In the rows, 128 means zero.
The rows of R fall into a few groups, and each row is roughly a mix of its group's hidden directions.
R (140 x 11):
[[108  96 105 148 165 110 113 114 154 132 161]
 [133  91 100  87 159 163 138 133 119 121 123]
 [127 165 151 156 121  77 135 124 150 119 109]
 [114  92 111 138  93 168 136 110 150 127 153]
 [130 112 117 130 155  92 102  93 111 154 158]
 [109 113 111 139 100 187 140 110 139 135 149]
 [105 143  98 154 114 159 151 116 117 155 165]
 [106 134 144 113 100 156 137 175 133  96 108]
 [111 148 116 153  83 155 137 127 152 153 155]
 [ 92 137 111 124 114  78 127 105 132  94 116]
 [148 120 116 122 153  89 157 133 160 133  88]
 [105 146 120  95 174 128 120  86 136 130 145]
 [133  77 109  96 157 148 136 114 115 108 114]
 [141 103 124 135 118  82 116 151 119 160  90]
 [103 115  94 146 140 129 120  98 119 143 179]
 [131  97 153 148 101 130 155 160 120  90 144]
 [126  73 107 105 153 135 136 105 117 104 111]
 [ 96 144  98 145 114 162 148 146 115 140 165]
 [144 157 126 135 137 109 139 126 101 184 154]
 [164 114 150 115 141  92 114 101 142 114  91]
 [133 151 160 167 131 107 125 151 160 153 104]
 [128 100  92  90 150 172 140 143 123 129 131]
 [148 114 109 168 159 117 119 112 111 161  97]
 [124 104 130 156  81 106 127 135  98 154 105]
 [129  78 116 105 138 146 121 134  78 124 132]
 [158 138 138 114 141  95 152 155 145 131  82]
 [131  88 117 104 138 116 125 117  82  92 115]
 [103 155 137 162 122 109 157 142 160 162 121]
 [ 99 114 101 148 125 153 118  92 119 138 172]
 [103 104  87 148 147 130 121  97 130 133 167]
 [101 102 155 123 103 103 127 144  85 111 148]
 [117 119 106 142 148 112 109 101 107 159 176]
 [118 167 126 136 116 141 122 120 187 151 140]
 [110 154 148  98  95 140 138 147 153 115 166]
 [ 84 151 124  99 108 127 107  99 106 141 152]
 [126  76 115 109 149 134 139  94 115 102 107]
 [106 150 149  98  96 145 144 136 155 109 164]
 [117  73 116 121 145 134 135  89 119 101 112]
 [ 92 136 144  83  95 125 120 133 118 104 155]
 [122 145 122 105 177 151 132 112 155  94 144]
 [101 125  98  86 109 133 124  92 127 122 162]
 [131 102 109  83 165 162 142 131 111 118 118]
 [152 149 133 137 135 180 135 136 159 158 148]
 [106 144 113 120 114  81 137 100 114  86 131]
 [128  78 115 101 161 138 136 104 113 105 111]
 [155 100 134 132 104 146 163 148 158  92 118]
 [111 123 114 148  76 161 145 115 149 135 152]
 [128 168 159 125 157  82 117 144 112 122 118]
 [112 136 139 137 108 161  97 112  95 131 172]
 [144 113 156 108 139  97 110 152 141 100  87]
 [119 152 157 111  90 134 149 149 158 131 162]
 [161  99 128 165 105 121 137 161 120 128  94]
 [162 107 147 153 143 127 147 175 138 101 123]
 [149  90 120  99 133 161 119 132  84 124 144]
 [122 152 131 158  82 135 125 133 157 158 157]
 [117 150 104 111 149 117 102  91 127 168 102]
 [116  96 106 103 126 122 120 118  75  99 139]
 [157  88 124 131 130  88 123 132 115 162  98]
 [122 144 120 111 181 129 122  78 131 146 130]
 [112 125 133  99  82 133 130 161 141  94 152]
 [149 112 134 161  84 134 141 174 129 116 118]
 [131  75 113  98 157 133 137 105 117 105 112]
 [158 151 127 131 142  97 131 113 100 177 143]
 [ 92 142 121 132 105 167 135 172 117 122 150]
 [129  90 102  92 163 158 137 126 112 115 116]
 [121 167 136 157  85 152 132 130 143 154 149]
 [117 132 103 147 144 120 118 112 104 161 181]
 [114 115 118 154  79 160 134 112 154 137 155]
 [102 153 118 132 117  76 135 103 114  94 135]
 [111 136 102 144 127 129 130 120  92 174 167]
 [137  92 122  95 171 136 133 114 105 109 101]
 [117  83 114 150  87 119 129 117 154 106 147]
 [131 168 146 160 131 127 120 135 180 148 120]
 [138 110  97 141 163 130 104 106  96 119  92]
 [153 110 132 169  90 127 136 166 120 130 104]
 [130  70 132 118 145 140 113 148  96 137 104]
 [144 152 112 142 145 108 134 114 101 174 164]
 [121 105 106 103 144 185 144 105 123 144 126]
 [ 95 154 127 102 119 159 130 113 139  94 163]
 [157 110 115 164 147 112 119 123 108 163  92]
 [156 147 169 107 109 133 128 150 123 122  83]
 [128  89 118  92 169 136 136 112 108 104 110]
 [105 147 118  98 173 129 116  84 129 132 143]
 [107 146 107 140 120 145 131 125  93 164 173]
 [ 99  81 107 127 138 114 132 139  89 113 104]
 [110 117 109 108 126  95 133  99  99  81 128]
 [122 142 111 146 136 127 119 120  96 165 180]
 [ 98 161 132  94 154 140 119 113 136 111 168]
 [141  85 110  94 135 151 122 119  91 101 128]
 [120 132 145  96  73 103 124 157 136 144 125]
 [128  80 120 105 131 119 119 130  78 105 115]
 [130 109 127 104 172 144 135 114  93 101  98]
 [127 175 121 123 116 138 141 100 173 133 157]
 [158 145 171 112 107 120 129 148 126 117  84]
 [138 111 143 123  79 128 143 174 140 102 130]
 [109 124 134 142 113 166  96 105 114 112 172]
 [106 102 124 132 113 159 129 131 161  80 106]
 [123 164 113 105 111 139 128  92 150 125 173]
 [121 117 106 142 150 114 110  92 112 160 171]
 [114  75 106 141 126 119 133  95 124  96 109]
 [141 117 109 156 163 116 113 105 104 153  90]
 [108  81 115 124 138 107 133 136  90 107  97]
 [126 145 120 130 193 129 122  90 129 144 128]
 [130 143 124 104 172 152 138 118 163  96 151]
 [108 102 122 129 129  83 124 128  93  94 101]
 [124 185 145 148 103 120 124 154 138 150 147]
 [131  90 106  99 130 178 123 135 107 141 145]
 [145 129 149 151 140 162 123 160 151 174 123]
 [115 147 148 116  95 132 149 160 168 120 158]
 [143 159 162 130 133  73 115 151 122 116 122]
 [143 160 123 125 127 174 135 120 165 148 160]
 [126 177 139 150 115 116 134 127 180 143 128]
 [125 179 139 154  98 117 122 153 142 153 147]
 [157 132 145 115 137  95 143 157 142 120  79]
 [165 133 115 163 172 145 139 124 151 133 105]
 [131  90 124 104 176 112 121 122 109 100 107]
 [104 100  98 131 158 107 116 100 137 134 167]
 [135  99 126 103 176 119 126 124 101  98 100]
 [143 163 155 156 124 114 134 140 175 144 107]
 [110 129 116 159  77 142 132 120 158 143 156]
 [122  88 115 106 143 137 124 120  72 117 144]
 [139 165 132 122 115 155 129 118 176 154 154]
 [166 115 130 149  99 132 150 164 158 131 104]
 [135 113 117  93 160 163 149 109 100 122 101]
 [162 149 157 122 119 116 105 140  80 148 113]
 [117 167 135 155  86 148 130 139 145 150 156]
 [ 94 154 147 110  97 130 116 149 112 113 170]
 [169 139 161 161 141 138 146 159 137 143 106]
 [157 137 108 137 172 142 139 111 170 140 106]
 [163 123 133 155  96 131 143 171 149 134 101]
 [110 138 114 106 118  90 133  88 116  86 138]
 [110  97 128 120 118 150 122 121 159  78 100]
 [153 139 158 107 131  98 133 167 134 127  87]
 [124  99 132 117 132 134 124 123 169  78  96]
 [128  85 107 103 136 159 122 131  83 123 142]
 [155 136 148 111 133  95 144 159 141 125  80]
 [158 134 165 106 131 105 121 155 134 114  84]
 [130 187 146 149 111 120 119 153 136 156 141]
 [162 108 143 119 149  88 111  99 142 116  97]
 [126 137 133 135 130 116 106 118  88 175 167]]
Here is one row of each group, with its name. Which group are the others in?
[132  98 130 102 179 128 126 106 104 111 102]
X
[ 89 136 120 130 108 163 133 177 121 112 146]
W
[121 163 109 113 151 118  93 107 122 170 111]
Q
[115 160 143 146 119  80 146 117 163 125 107]
F

[153 121 148 121 154  83  87 128 103 143 131]
W
[130  88 105  90 169 153 135 124 116 119 118]
X
[120 118 138 111  73 129 138 166 142 101 143]
Q
[140 165 153 136 136  74 112 155 123 122 121]
X
[112 128  99 144 137 131 128  92 114 159 177]
W
[142 163 158 123 149  76 119 141 114 123 111]
X
[149 170 143 126 118 150 119 118 159 152 167]
F
[155 135 131 116 142  94 156 154 148 125  82]
W
[156 126 156 168 150 132 128 164 130 136  93]
F
[134 124 145 122  77 102 137 168 146 149 114]
Q
[123 122  97 161 137 151 149 120 171  94 138]
W
[149 113 127 161  83 127 131 171 122 129 103]
Q
[126 116 108 131 154 103 108  93 109 158 167]
W
[149 146 149 130 144  65 109 144 125 129 112]
X
